[-1.322, -1.282, -6.500, 6.774] -> P
[-0.007, 6.606, 8.664, -4.562] -> W
[-1.833, -0.006, -5.517, 7.163] -> F
all W: [-0.007]	0
at: [-0.007, 6.606]	W, 0

[8.600, 5.168, -1.174, 5.168, -3.336, -1.098, 3.977, -4.188, -4.188] = C
[8.570, 1.474, -7.785, 1.683, 5.832, -3.926, -3.338, 5.014, 5.014] = Z
[8.602, 2.056, -7.824, 0.113, 6.555, -1.952, -5.108, 3.266, 3.266] = J
[5.743, -7.802, 5.743, -3.089, 0.376, 1.714, 3.266, -5.108, 3.643] = A
all C: [5.168]	1 3
at: [-5.108, 3.266]	J, 6
all A: [5.743]	0 2

[2.872, -3.195, -1.785, 2.872] = N
[-2.720, -2.720, 1.109, 1.109] = H
[0.490, 0.490, 0.490, -0.074] = S
[-1.807, -0.985, 0.028, -2.719] = M
[-1.784, -0.985, -1.784, 0.688] = T
at: [0.028, -2.719]	M, 2
all H: [-2.720]	0 1
all S: [0.490]	0 1 2
at: [-1.807, -0.985]	M, 0
all N: [2.872]	0 3
all T: [-1.784]	0 2

[0.038, 2.304, 0.074, -2.402, 0.354, -1.721, -0.250, 0.066, -0.975, -2.886, 1.309, 1.648, -3.866, 0.623, 2.727, 1.651, -0.478, 1.645, 1.699, -0.041, 0.158, -0.909, -0.659, -0.220, -0.298, 3.561, 1.269, 0.900, -2.278, 1.255, 1.343, -0.419, 1.532, -0.365, -0.672, 1.390, 0.398, 1.575, -1.086, 0.962, 0.831, -1.969, -0.569, -1.107, -3.330, 1.377, -0.380, -2.621]  K
[0.004, 2.741, 0.144, -2.895, 0.412, -2.048, -0.333, 0.065, -1.252, -3.421, 1.653, 1.952, -4.694, 0.724, 3.219, 1.971, -0.646, 1.966, 2.005, -0.138, -0.071, -1.095, -0.750, -0.376, -0.374, 1.955, 1.496, 1.275, -2.707, 1.430, 1.664, -0.487, 1.819, 1.275, -0.781, 1.707, 0.574, 1.819, -1.329, 1.153, 0.974, 1.275, -0.599, -1.375, -4.003, 1.681, -0.501, -3.190]  X
[-0.031, 4.117, 0.213, -4.312, 0.649, -3.061, -0.533, 0.068, -1.855, -5.061, 2.301, 2.842, -6.964, 1.162, 4.877, 2.966, -0.925, 2.898, 2.984, -0.218, 0.219, 2.267, -1.075, -0.504, -0.612, 6.386, 2.267, 1.469, -4.072, 2.138, 2.441, -0.750, 2.761, -0.719, -1.209, 2.514, 0.799, 2.731, -1.964, 1.695, 1.547, -3.590, -0.989, -1.936, -5.977, 2.482, -0.691, -4.777]  Q
[0.021, -3.528, -0.156, 3.706, -0.513, 2.657, 0.374, -0.104, 1.594, 4.319, -2.059, -2.549, 5.984, -1.006, -0.343, -2.556, 0.777, -2.502, -2.573, 0.190, -0.204, 1.369, 0.114, 0.455, 0.513, -5.562, -1.973, -0.136, 3.444, -1.857, -2.153, 0.081, -2.376, 0.631, 1.034, -2.178, -0.679, -2.334, 1.698, -1.486, -1.338, 3.042, 0.857, 1.698, 5.146, -2.186, 0.574, 4.125]  U
[-0.044, 0.214, 0.016, -0.228, 0.047, -0.177, -0.034, -0.004, -0.166, -0.241, 0.137, 0.114, -0.375, 0.064, 0.303, 0.133, -0.101, 0.159, 0.232, 0.087, 0.025, -0.101, -0.013, -0.025, -0.024, 0.366, 0.177, 0.030, -0.218, 0.114, 0.107, -0.084, 0.110, -0.014, -0.085, 0.170, -0.006, 0.108, -0.096, 0.068, 0.126, -0.195, -0.065, -0.052, -0.315, 0.122, 0.003, -0.452]  R
[0.021, -3.528, -0.156, 3.706, -0.513, 2.657, 0.374, -0.104, 1.594, 4.319, -2.059, -2.549, 5.984, -1.006, -4.142, -2.556, 0.777, -2.502, -2.573, 0.190, -0.204, 1.369, 0.892, 0.455, 0.513, -5.562, -1.973, -1.304, 3.444, -1.857, -2.153, 0.684, -2.376, 0.631, 1.034, -2.178, -0.679, -2.334, 1.698, -1.486, -1.338, 3.042, 0.857, 1.698, 5.146, -2.186, 0.574, 4.125]  V
[0.004, 2.741, 0.144, -2.895, 0.412, -2.048, -0.333, 0.065, -1.252, -3.421, 1.653, 1.952, -4.694, 0.724, 3.219, 1.971, -0.646, 1.966, 2.005, -0.138, 0.214, -1.095, -0.750, -0.376, -0.374, 1.955, 1.496, 1.018, -2.707, 1.430, 1.664, -0.487, 1.819, -0.484, -0.781, 1.707, 0.574, 1.819, -1.329, 1.153, 0.974, -2.440, -0.599, -1.375, -4.003, 1.681, -0.501, -3.190]  E
[-0.044, 0.214, 0.016, -0.228, 0.047, -0.177, -0.034, -0.004, -0.166, -0.241, 0.137, 0.114, -0.375, 0.064, 0.303, 0.133, -0.101, 0.159, 0.232, 0.087, 0.025, -0.101, -0.013, -0.025, -0.024, 0.366, 0.177, 0.030, -0.218, 0.114, 0.107, -0.084, 0.110, -0.014, -0.085, 0.170, -0.006, 0.108, -0.096, 0.068, 0.126, -0.195, -0.065, -0.052, -0.315, 0.122, 0.003, -0.293]  B
all Q: [2.267]	21 26
all X: [1.275]	27 33 41

